In the rows, 128 means zero.
Each path below is one point turned by a fixed rotation once a step. After each direction that follows a path, write how fast that rotation turns it, in deg/step (0 if it stays still).
Each turn is a multiple of 5 degrees from 10 to 175, or 0.
Each row of a path follows its step; steps can be skipped.
Path 1:
step 5: [123 134 118 128 138 128 133 131 135 125 136 132 129 126 127 120 134 127
 136 137 127 129 147 127 129 137 135 126 128 118 123 115 137 121 149 128
 129 125 117 126 120 130 125 135 139 125 120 125 120 136 121 121 117 131
 120 134 125 133 134 141 121 135 116 132 119 129 134 134 137 122 136 140
 138 116 135 120 122 156 127 126 127 133 132 121]
step 17: [131 123 126 142 130 145 126 134 117 131 116 130 129 127 124 121 125 134
 135 125 116 127 132 124 111 127 132 142 140 128 132 125 128 128 112 129
 122 132 132 139 131 127 115 135 131 135 127 139 138 136 124 118 128 126
 129 125 138 136 146 123 119 133 128 133 131 128 119 131 124 129 142 127
 149 127 121 115 119 150 126 126 126 134 132 124]
step 18: [125 139 118 135 125 125 129 125 124 117 116 125 120 113 138 123 116 132
 126 125 132 133 145 138 119 130 137 127 133 119 137 128 133 119 142 126
 135 135 122 131 133 123 130 145 120 136 132 134 136 131 138 129 134 114
 137 141 117 136 124 136 133 123 124 118 115 132 117 121 126 134 126 124
 136 140 133 121 114 132 123 120 132 126 132 113]
step 19: [124 128 115 135 136 136 129 122 135 121 126 127 106 131 122 140 121 128
 126 124 120 137 123 142 123 149 140 126 132 135 131 117 134 120 128 118
 128 127 132 128 136 134 134 125 128 125 114 150 125 127 125 128 125 120
 117 117 124 124 126 130 138 129 120 134 118 127 128 131 127 131 128 112
 134 128 115 130 121 125 140 131 120 127 146 129]
step 20: [129 125 125 125 133 118 130 140 117 139 126 138 135 122 132 118 119 139
 132 116 135 124 120 136 121 132 132 115 132 134 139 132 124 130 120 124
 125 122 118 137 130 136 127 124 130 123 138 137 132 126 145 132 137 129
 121 124 122 138 145 124 128 133 107 131 133 132 126 133 138 131 132 110
 144 131 115 113 134 126 124 129 126 121 138 127]
step 21: [134 140 120 129 130 119 136 133 133 137 141 134 122 135 131 126 121 121
 126 110 130 121 132 123 120 131 126 124 116 118 137 111 130 122 145 121
 139 132 139 120 133 143 117 133 119 120 126 127 127 137 136 132 144 135
 131 126 110 135 137 140 133 137 134 130 127 129 133 123 129 124 128 126
 127 131 135 124 123 127 126 132 136 129 144 114]
step 22: [139 126 124 115 131 128 128 124 135 127 128 141 126 128 123 133 128 126
 138 136 120 128 128 129 118 140 123 129 121 143 127 119 133 127 118 118
 120 140 140 119 124 126 127 123 128 130 114 128 130 131 118 129 125 129
 122 125 132 132 147 125 118 127 122 145 132 131 121 126 130 121 139 129
 131 134 127 119 123 148 131 122 119 123 150 108]
Speeds:
[126 128 126 126 127 127 128 125 131 127 132 129 129 127 126 126 130 128
 126 129 127 126 129 128 128 129 129 130 130 129 128 125 126 127 129 129
 126 127 130 128 125 124 128 126 126 129 130 128 131 129 129 124 126 123
 131 127 131 129 128 129 129 132 129 131 129 127 131 129 130 127 128 125
 129 128 125 127 128 127 127 129 126 126 129 129] => 130
Path 2:
step 8: [122 127 140 130 129 122 121 121 139 115 138 127 131 134 129 127 129 124
 129 126 134 121 131 146 135 125 134 121 125 125 125 132 147 131 130 126
 136 139 139 125 133 123 135 136 130 119 119 146 120 115 132 115 124 139
 123 124 123 117 130 142 125 131 136 138 129 128 143 114 130 132 114 119
 132 118 116 124 116 118 129 122 126 124 142 131]
step 11: [139 133 139 124 120 126 122 128 129 110 131 124 129 141 127 127 130 134
 136 146 133 106 132 125 130 128 129 123 129 125 129 123 135 145 147 113
 137 130 122 117 118 115 120 137 132 119 128 134 116 126 136 129 124 135
 115 130 120 131 130 147 119 125 133 128 134 129 121 117 133 119 128 128
 130 122 122 121 121 116 123 127 133 125 126 132]
step 13: [129 134 110 132 132 123 138 125 141 122 129 128 120 127 139 128 125 126
 125 121 127 131 123 130 127 135 125 124 133 139 130 140 138 126 125 126
 138 145 126 122 125 112 120 128 146 126 135 123 129 123 140 117 114 138
 118 128 121 139 127 132 117 118 126 133 154 126 127 120 120 130 127 124
 139 123 134 124 123 112 118 123 137 130 127 123]
step 20: [128 139 127 123 141 132 122 116 135 130 125 135 140 121 133 128 129 134
 125 131 138 122 143 137 128 125 145 114 128 128 149 134 134 124 137 121
 139 132 138 126 121 121 125 129 136 121 124 142 140 122 144 111 132 140
 130 127 131 133 133 128 121 135 130 132 145 133 138 114 121 130 124 128
 124 114 126 130 130 118 128 125 125 133 133 125]
step 21: [129 127 134 128 124 129 119 134 144 135 130 124 130 137 142 132 128 137
 127 136 127 111 115 137 133 122 123 123 123 127 123 134 136 132 135 131
 150 139 124 129 130 113 121 133 141 130 130 133 140 136 123 126 134 139
 130 116 124 133 140 117 121 129 124 138 121 121 119 125 133 120 114 130
 135 130 118 130 117 113 124 128 113 142 127 131]
step 25: [136 141 115 133 130 134 129 136 141 128 138 123 129 126 120 138 118 127
 124 128 121 137 136 133 134 133 123 125 120 129 126 140 131 129 123 132
 145 135 127 126 120 118 113 137 131 106 146 114 138 118 125 125 127 137
 123 121 131 128 125 129 129 112 130 127 139 123 127 113 132 135 123 128
 122 116 130 114 125 123 140 125 131 134 119 122]
step 27: [127 133 140 119 116 127 127 134 132 119 135 117 133 125 129 136 131 133
 128 125 143 124 128 143 117 128 126 119 120 129 128 139 139 125 136 121
 142 138 143 134 126 118 127 135 132 114 128 133 126 118 140 130 135 135
 106 147 136 127 130 138 131 131 137 127 116 130 136 113 122 131 126 127
 128 127 120 118 129 118 126 127 113 130 130 123]
Speeds:
[123 129 126 128 126 129 129 129 126 130 130 127 126 130 129 129 127 129
 128 127 128 126 127 130 127 130 128 132 129 131 128 128 128 127 130 125
 131 127 127 129 128 127 127 131 127 126 126 126 126 126 130 123 127 125
 127 131 128 130 125 129 126 125 127 127 127 127 129 131 129 127 129 130
 126 131 128 125 128 128 130 128 129 125 129 129] => 25
[128 129 129 127 129 127 129 130 126 129 130 126 127 127 132 129 127 128
 128 127 125 126 127 127 128 129 125 127 128 127 126 130 126 125 124 128
 129 131 125 128 127 128 128 129 129 126 127 128 128 126 125 130 128 131
 127 127 127 125 128 127 128 131 124 129 131 129 129 126 130 129 128 130
 123 131 126 127 130 132 127 130 128 129 126 130] => 115
[130 128 127 129 131 125 127 127 128 128 128 128 126 127 125 130 128 128
 127 131 130 126 127 129 129 125 126 131 128 127 130 125 128 130 129 126
 127 126 127 127 127 130 129 127 125 127 134 129 126 128 127 129 129 127
 123 125 129 127 126 128 129 127 128 129 130 130 126 127 128 130 128 132
 126 130 131 128 127 127 128 129 130 128 127 131] => 55
[124 128 129 129 125 127 127 126 124 128 125 127 124 128 129 131 128 130
 130 130 126 130 128 126 126 128 128 129 125 129 127 125 130 130 130 128
 128 125 125 130 127 127 128 131 130 126 127 129 126 128 127 132 129 129
 129 126 128 129 128 129 131 131 130 130 128 126 126 128 124 125 129 128
 127 127 129 129 130 126 128 132 127 128 128 127] => 60
[130 126 125 128 129 131 131 126 127 127 129 128 125 131 130 129 129 128
 127 126 128 127 129 134 130 127 130 130 128 125 128 128 126 128 126 125
 128 128 130 127 130 126 127 126 129 127 129 127 131 129 127 126 129 128
 128 128 127 129 128 127 127 130 128 130 127 128 131 128 122 130 128 127
 127 126 128 130 131 127 124 131 126 124 126 128] => 95
[130 124 128 128 130 126 126 129 125 128 131 126 129 131 126 129 128 128
 124 129 129 128 129 128 130 128 124 128 127 128 125 126 130 125 128 131
 129 128 130 133 129 126 126 129 129 131 126 126 127 128 126 127 127 127
 127 126 129 129 129 125 128 127 130 127 126 128 129 128 128 128 131 129
 128 126 125 125 128 126 129 129 127 130 124 128] => 115
Path 3:
step 4: [134 135 122 128 128 133 138 139 118 125 124 133 120 128 127 124 134 130
 103 144 131 144 140 139 139 126 118 127 134 139 132 121 129 116 140 122
 116 122 137 127 136 129 123 125 131 119 119 118 115 120 111 126 129 120
 137 120 122 129 139 138 138 117 132 131 135 135 143 112 126 129 117 128
 113 132 134 135 133 122 123 129 115 114 135 142]
step 6: [131 123 135 124 129 132 129 133 142 124 125 130 132 135 144 146 131 123
 111 128 138 128 131 113 130 136 132 120 111 123 111 127 124 127 140 148
 130 127 125 122 132 112 135 123 112 131 142 112 133 134 136 147 138 127
 121 115 115 123 120 127 127 120 130 139 141 127 134 133 131 123 119 131
 135 127 141 124 116 134 127 123 140 136 126 122]
step 8: [123 142 135 135 112 123 129 126 134 133 124 127 130 140 129 126 125 136
 128 131 117 114 137 147 124 122 118 132 141 122 141 117 121 124 147 118
 137 136 139 126 125 132 127 134 135 109 114 131 135 118 148 130 128 120
 126 120 130 125 117 119 127 130 128 131 138 138 133 141 141 143 132 132
 140 123 132 108 127 132 119 124 116 130 129 125]
step 20: [131 132 111 137 126 123 133 128 130 143 128 125 131 124 129 133 135 134
 118 113 141 133 128 141 120 121 125 129 145 143 114 117 138 128 146 121
 114 126 127 141 120 128 147 118 120 129 126 133 131 121 123 122 123 134
 125 120 131 126 121 123 137 121 140 133 113 137 129 130 129 141 143 129
 135 117 112 128 135 119 130 123 112 126 143 136]
step 21: [120 143 107 143 129 136 126 123 132 123 130 133 117 119 123 126 125 118
 121 130 124 121 133 135 125 126 140 130 132 124 132 136 117 133 112 131
 133 131 140 117 138 138 130 140 118 123 127 114 138 141 121 127 134 119
 138 125 135 131 152 124 126 137 127 136 127 139 130 134 137 116 125 137
 119 134 117 137 127 122 114 126 133 104 136 132]
step 23: [135 124 128 131 140 134 126 131 118 107 135 130 134 129 120 149 145 130
 132 117 138 134 128 118 127 129 130 122 125 121 126 126 127 113 130 129
 122 120 145 120 115 113 127 134 127 127 127 135 133 134 132 115 137 125
 121 123 132 125 134 137 121 113 131 124 123 140 149 142 102 139 129 110
 131 133 127 129 122 135 135 125 137 130 128 134]
step 25: [131 126 123 112 134 137 131 123 123 138 134 123 123 134 126 117 146 145
 127 123 129 114 132 115 137 126 115 128 134 117 132 129 132 141 126 131
 115 148 115 133 137 115 131 120 130 124 112 127 127 141 136 144 126 125
 127 122 139 125 121 114 131 134 132 121 139 130 144 131 133 131 141 144
 134 124 113 128 125 127 114 125 133 121 127 124]
Speeds:
[128 127 128 129 129 128 125 130 128 126 130 127 128 130 130 127 127 126
 131 127 123 126 130 130 130 127 129 130 128 128 129 132 129 128 132 129
 127 127 131 128 131 129 123 128 128 129 125 125 128 128 125 128 127 129
 130 131 128 131 129 128 128 125 125 131 128 127 125 129 129 130 127 130
 128 130 126 130 128 129 128 128 130 129 131 130] => 130
[129 128 127 127 132 129 130 129 129 130 127 129 128 129 128 130 126 126
 128 131 126 128 130 130 128 128 128 129 130 128 130 126 131 125 131 126
 128 127 133 129 128 130 125 129 129 128 128 132 126 127 130 126 129 130
 128 130 129 130 125 130 125 128 131 125 126 129 132 127 126 130 127 127
 128 129 130 128 128 133 128 128 125 127 126 128] => 95
[127 125 127 127 128 126 127 126 129 125 126 126 129 130 129 129 131 127
 127 128 127 126 128 128 130 125 131 129 128 125 131 125 126 129 127 126
 130 131 129 124 130 127 133 131 130 132 127 129 130 129 129 126 131 128
 129 131 131 129 128 127 128 129 126 130 126 128 129 129 126 127 127 129
 125 130 129 126 129 127 129 129 129 126 129 126] => 160
[128 128 130 131 125 131 131 127 130 127 127 131 126 130 126 129 127 132
 126 128 126 129 129 128 128 129 129 125 127 128 127 127 128 128 129 132
 129 130 132 128 129 130 130 128 129 126 130 129 129 134 128 125 129 127
 128 129 126 132 127 128 127 125 127 129 130 132 127 126 129 127 128 127
 127 130 127 128 128 127 130 125 130 128 128 128] => 145
Path 4:
step 1: [132 149 131 125 122 132 143 123 119 113 147 130 128 126 131 134 118 123
 129 135 124 128 114 129 138 121 127 140 134 120 131 120 134 132 120 126
 124 127 133 132 124 131 135 130 119 122 136 133 129 134 131 123 127 132
 123 145 133 124 131 131 121 120 120 135 112  98 125 115 126 120 116 143
 127 132 121 122 119 129 114 125 134 119 144 121]
step 3: [126 143 126 115 132 121 121 123 127 129 139 138 130 129 137 130 115 130
 121 104 121 104 128 131 127 124 132 126 130 144 135 138 129 129 137 126
 118 133 138 123 126 110 134 115 126 124 147 132 123 130 132 131 136 132
 125 139 133 138 148 122 125 125 133 121 125 124 135 118 115 124 112 129
 121 131 129 130 127 139 123 126 143 124 136 140]
step 6: [116 134 129 129 127 134 120 131 125 122 128 136 120 129 129 126 111 125
 133 140 123 123 115 122 112 109 131 124 126 125 136 131 133 137 130 135
 118 139 131 136 136 131 130 122 127 115 140 135 122 110 116 129 124 121
 127 142 131 129 141 140 138 117 128 124 136 135 129 125 100 127 122 138
 124 132 134 111 130 149 122 130 128 125 119 134]
step 10: [127 146 121 115 134 137 130 124 130 110 140 126 123 127 129 138 127 126
 134 134 112 132 117 131 143 112 117 136 137 126 130 126 134 117 129 123
 114 139 130 133 127 126 144 129 118 122 139 136 134 127 144 119 123 128
 138 136 128 118 129 122 126 127 122 125 130 104 143 115 142 124 122 143
 128 124 119 126 117 139 126 130 125 132 133 126]
step 11: [133 138 123 126 133 123 146 121 152 125 130 129 123 142 138 142 126 135
 119 123 117 111 125 120 119 119 128 130 110 129 125 129 133 123 128 118
 115 134 138 131 131 138 143 133 118 130 137 139 121 129 123 122 135 133
 121 132 121 135 135 127 133 114 126 133 120 109 126 121 135 122 112 134
 135 120 123 123 132 136 136 121 130 121 130 142]
step 13: [126 137 114 127 132 131 130 138 134 115 134 143 128 119 146 128 129 128
 115 126 132 117 109 132 122 133 122 126 122 126 143 117 131 118 142 136
 125 140 125 137 129 116 129 117 118 119 133 145 110 122 139 140 120 152
 126 131 128 113 136 133 123 124 131 127 126 121 134 133 131 126 115 133
 133 129 122 120 121 130 127 132 131 121 136 127]
step 26: [139 136 137 136 113 112 135 117 123 119 139 137 127 137 141 138 116 141
 134 126 119 116 123 119 123 120 114 121 127 130 142 125 130 137 121 133
 117 135 138 130 131 129 149 119 124 118 134 144 133 127 125 132 132 144
 122 128 130 118 128 130 127 131 119 130 136 115 133 120 129 119 116 131
 133 112 134 131 125 124 116 113 137 133 131 127]
Speeds:
[132 126 132 128 123 131 127 127 127 129 130 129 127 129 127 128 128 126
 128 130 130 126 126 126 129 127 128 128 127 127 127 131 129 129 128 131
 128 122 129 127 128 129 129 129 128 129 130 131 128 125 130 126 130 129
 130 132 126 129 126 126 128 131 128 128 130 125 128 124 129 129 128 128
 128 127 127 128 128 127 130 125 125 130 126 127] => 40
[129 130 130 130 131 129 125 128 127 130 129 129 128 128 126 131 129 129
 127 129 130 127 131 127 128 126 127 126 126 131 130 128 128 132 128 130
 127 127 123 129 126 128 129 129 128 127 129 127 132 129 131 127 128 128
 126 127 129 127 131 128 129 126 124 128 125 128 129 130 123 127 128 130
 128 127 128 129 127 126 131 125 128 127 126 128] => 125
[128 131 127 129 127 132 125 129 129 124 127 128 127 128 128 130 128 129
 131 128 128 131 128 125 128 125 130 130 126 128 128 126 127 127 128 128
 129 127 129 130 129 129 127 131 129 130 129 125 127 128 127 130 126 122
 125 129 130 128 128 128 132 129 129 131 127 124 127 126 128 128 130 129
 128 129 128 127 125 132 129 129 126 126 128 126] => 80
[129 130 127 129 128 126 130 129 126 128 127 128 131 125 126 128 126 127
 129 126 127 130 128 130 127 125 126 129 128 129 130 129 129 126 124 130
 131 129 129 127 128 131 126 127 127 126 128 131 129 130 127 126 129 131
 125 126 127 127 127 125 128 129 127 129 127 126 127 130 129 131 128 129
 132 125 127 128 123 129 130 127 126 126 131 128] => 115
[133 126 125 124 125 129 130 125 126 126 129 127 130 129 126 127 132 127
 127 127 126 126 126 126 131 128 130 130 127 126 129 126 129 127 129 129
 126 129 126 128 127 129 127 128 126 127 127 129 130 129 129 126 126 130
 126 126 130 132 127 129 133 127 129 129 129 130 128 130 128 127 129 129
 125 128 127 128 127 129 129 125 129 125 128 127] => 110
[127 127 128 125 129 128 125 125 130 128 128 131 126 125 127 125 130 127
 128 129 130 127 126 126 127 127 129 125 129 126 128 126 128 127 125 128
 129 129 128 129 128 130 127 127 128 128 126 127 126 128 128 127 128 129
 126 132 130 125 128 130 127 128 130 128 130 130 126 132 125 131 126 126
 127 130 127 125 127 126 130 129 123 126 126 128] => 45
